Rows are one point carried round by a steady rotation, each followed by how many ticks it has turned.
The counts run from 0 to 293.
[ 10   7 -20   3 -24   9  20 -25  38  -5 -13 -13  18 -23   3  -9   8 -27
   1 -19  17 -16 -31 -32  -8 -28   1   7 -18  -5 -20  -1  36  -9 -17] => 72
[  6   7  -4   2 -33  19  10 -39   9   1  -4 -28   9 -19  -9  -1 -26 -21
  -9 -35  19  -4  -4 -26 -14  -5 -11  19 -14  -6 -19  12  33  -2 -29] => 244
[ 13  36  -3  -8 -30 -14  -6 -15  34   5 -31 -34  10  10  11 -20  -7  -6
  30 -14  16 -25 -14 -12 -23 -11  14   9   4  16 -23   0  25  -3  -8] => 127
[ 10 -24  -1   3   3 -31   8 -23  14 -22 -12 -14   3 -27   8   6  10 -19
  12 -46   6 -17 -50   4 -11   0  -7   7 -11   6 -26  -6  30  14 -27] => 150
[  6  14 -11  -4 -18 -12  -8 -25  40   7 -41 -44   3  -3   8  -2   3 -14
  12 -15  17   3 -16  -4 -28  -1  10  21 -11  19 -20 -23  31  10 -16] => 196
[  8  13  30  -7 -29   1  12 -30   8 -21 -28 -12   2   4   2  -7 -10  -8
  13 -23  14 -24 -33  14  -4   9   6  31  -7  21 -24   2  43   0 -18] => 22
[ 32  14  25  17 -18 -15  -4 -24 -22  -9  -1 -26  -5 -16  -8  -1  -1 -29
 -24 -36  18  -1 -17  -3   7   3  15   9  -6   5 -37   7  21  15 -43] => 99
[  1 -18  -5  13 -19  10  27 -31  35   7 -21 -14   7 -21   4  -4   6 -21
  15 -18   6 -27 -28 -38  -9 -17  -1   7  -9  14 -22   4  37   3 -15] => 76
[  9   2 -12  -7 -32 -11  -2 -34  18  10  -3 -33  11  -9   3  -8 -20 -10
  24 -31   9 -15   5 -20 -39 -11  -8  20  -8  24 -24  15  21   0 -20] => 186
[ 10  -9  13  10 -28   4  36 -26  21 -22  -6  -4  11  -9  14  -7  12 -13
  25 -23   9 -28 -29 -13  -9 -10   9   6   1  16 -28  12  41  -5 -32] => 79
[ 16   9  11  24   0 -21  25  -8  25 -11 -18 -25  -5 -11  14   7  23 -25
  19 -31   8 -18 -28 -16   3  -2  18 -19  16   5 -33  -3  18  15 -34] => 210
[ 17  13 -15 -10  -7 -25 -11 -21   7  -3   3 -38   4 -11   9   5   1 -27
   7 -67  16  -1  -5  -3 -25   9  -7  -1 -12  -9 -26   1   5  15 -33] => 46
[ 13   3   4  32  -3 -17  16 -18  32   9 -30 -37  -4 -18   6   5  21 -27
   8 -16  11  -7 -21 -27  -4 -11  20  -8   4  16 -35 -10  22  22 -28] => 206
[ 11   8   3  12 -27  20  36 -25  34  -8 -15  -5  16  -8  11 -10  15 -24
  14 -21  15 -23 -24 -31  -8 -15  11  -4  -5   0 -23   6  38 -11 -25] => 74
[  8  15   2   0 -42  21  20 -38   5  -9   4 -25  14 -13  -5  -3 -19 -19
  -4 -34  20  -1   0 -21 -15  -1  -4  16  -9  -1 -23  17  34  -5 -38] => 245
[  6  19   5  16 -21  13  27 -26  43  -4 -34 -22   9  -4  13  -9  22 -19
   6 -10  18 -11 -18 -26  -6  -7  24   1   0   6 -19  -8  36   3 -25] => 137
[  9   5  -8  -8 -13 -23 -12 -26  25   4 -24 -42   1  -5  12   7  -1 -17
  15 -36  13  10  -8   8 -33   7   2  21 -14  18 -25 -15  29  13 -21] => 259
[ 14  21  -2 -12 -39 -14   1 -29  17 -11   1 -30  19   1  13 -12 -10  -9
  29 -27  15  -9   4  -5 -34  -7   9  18   2  18 -23  11  28 -12 -33] => 188
[ 11  25   0   9 -28   9  19 -24  42 -13 -25 -23  15  -6  15  -8  22 -23
   2  -8  23  -2 -20 -20  -8 -14  22   4  -6  -1 -20 -13  39  -5 -34] => 136
[ 11  38   9  -5 -23  11   6 -17   4   6 -22 -29  -4   3  -7  -5 -29 -27
   0 -54  18 -30 -13 -21   0  12 -11  -1  -3 -13 -24  19  18   6 -12] => 174
[ 11  32   4  -8 -33 -12   1 -21  34  -8 -29 -35  10  12  17  -8   5  -5
  24 -20  19  -4 -10   6 -26   4  18  16   3  18 -21 -15  32  -1 -25] => 194
[ 38   6  22   0 -14  -9   0 -20 -14   0 -11   6  12   4   7 -25  17 -25
  -6 -46  12 -43 -26  -8  -2  -7  14   4 -10  14 -27  16  21   1 -20] => 225
[ 15  26   7   2 -12 -20   4 -22   3 -19   7 -38  -2 -12   6   9  -5 -22
  11 -60  16   1  -4   1 -12  14   0  -5  10  -8 -29   9   8  15 -46] => 42
[  2 -26   9   7 -13  -9  26 -31  24  -5 -22 -15   0 -20   6   1   0 -11
  26 -22   2 -32 -35 -12 -13  -9  -4  12  -4  26 -29   7  39   6 -19] => 81
[ 22  35  18   8 -16 -16   5 -13 -11  -8  -2 -34  -6  -4  -3   6 -17 -28
  -3 -53  18 -12 -12  -5   4  12   4  -5   7 -12 -32  18   9  12 -38] => 105
[ 27  34 -12 -15 -38 -21 -12 -16  19  -4  -5 -25  21  -1  12 -21  -7 -10
  22 -17  16 -16 -13  -9 -29 -24  13  14  -5  13 -23   7  21 -11 -25] => 125
[ 20   6  -9   4  -7 -22 -16 -19  21  19 -32 -42  -2  -3  10   3  14 -30
  -1 -30  16  10  -4  -6 -25   1  13  11 -15  21 -27 -21  24  22 -20] => 264
[ 12  25   4 -10 -37 -12   6 -25  23  -4 -14 -31  11  12  16 -13 -10  -2
  35 -25  14 -18   2  -3 -36   3  10  14   6  25 -24  10  25  -5 -26] => 189
[ 15  10   0   5 -16  20  27 -14  27   6 -24   0  11   0  12 -13   6 -31
   9 -40  13 -42 -32 -32  -3  -6  -1 -11  -4  -8 -24  12  33  -5  -5] => 7
[ 27  30   0 -10 -31 -11  -6 -20  12   9  -5 -20  18  13  15 -26  -3 -14
  25 -32  17 -31   9 -14 -33  -9  16   3   4  20 -24  17  16  -6 -21] => 121
[  9 -16   8   1 -19 -18  18 -30  13 -30  -3  -8   9 -23   6   2   4 -12
  20 -30   5 -17 -44   5 -10  -8   1  19  -8  15 -27   1  41  -3 -34] => 83
[ 11  13  -3   8 -11 -28  -3 -22   1 -16   9 -44  -6 -22   0  13 -12 -24
   4 -53  14   4 -12  -5 -12   7  -6   1   1  -5 -29   6   8  19 -46] => 41
[ 25   9 -10   6 -12 -24 -17 -17  17   9 -15 -36   3  -6  12   2  21 -32
  -7 -26  19  15  -9  -5 -22  -9  19  11 -17  15 -28 -19  23  15 -30] => 265
[ 34  21   0  -2 -10 -16 -18 -15   8  24 -21 -25   8  12  18 -23  12 -22
  12 -46  21 -26   7 -20 -27  -1  14  -8   0  17 -26   7  10  12 -15] => 54
[ 18  30  -6   3 -11  -5  14  -2  28   9 -33 -16   3  -2   6 -13   2 -24
   6 -34  16 -38 -42 -30   1  -7   3 -18   6 -14 -25   6  22   1  -1] => 2
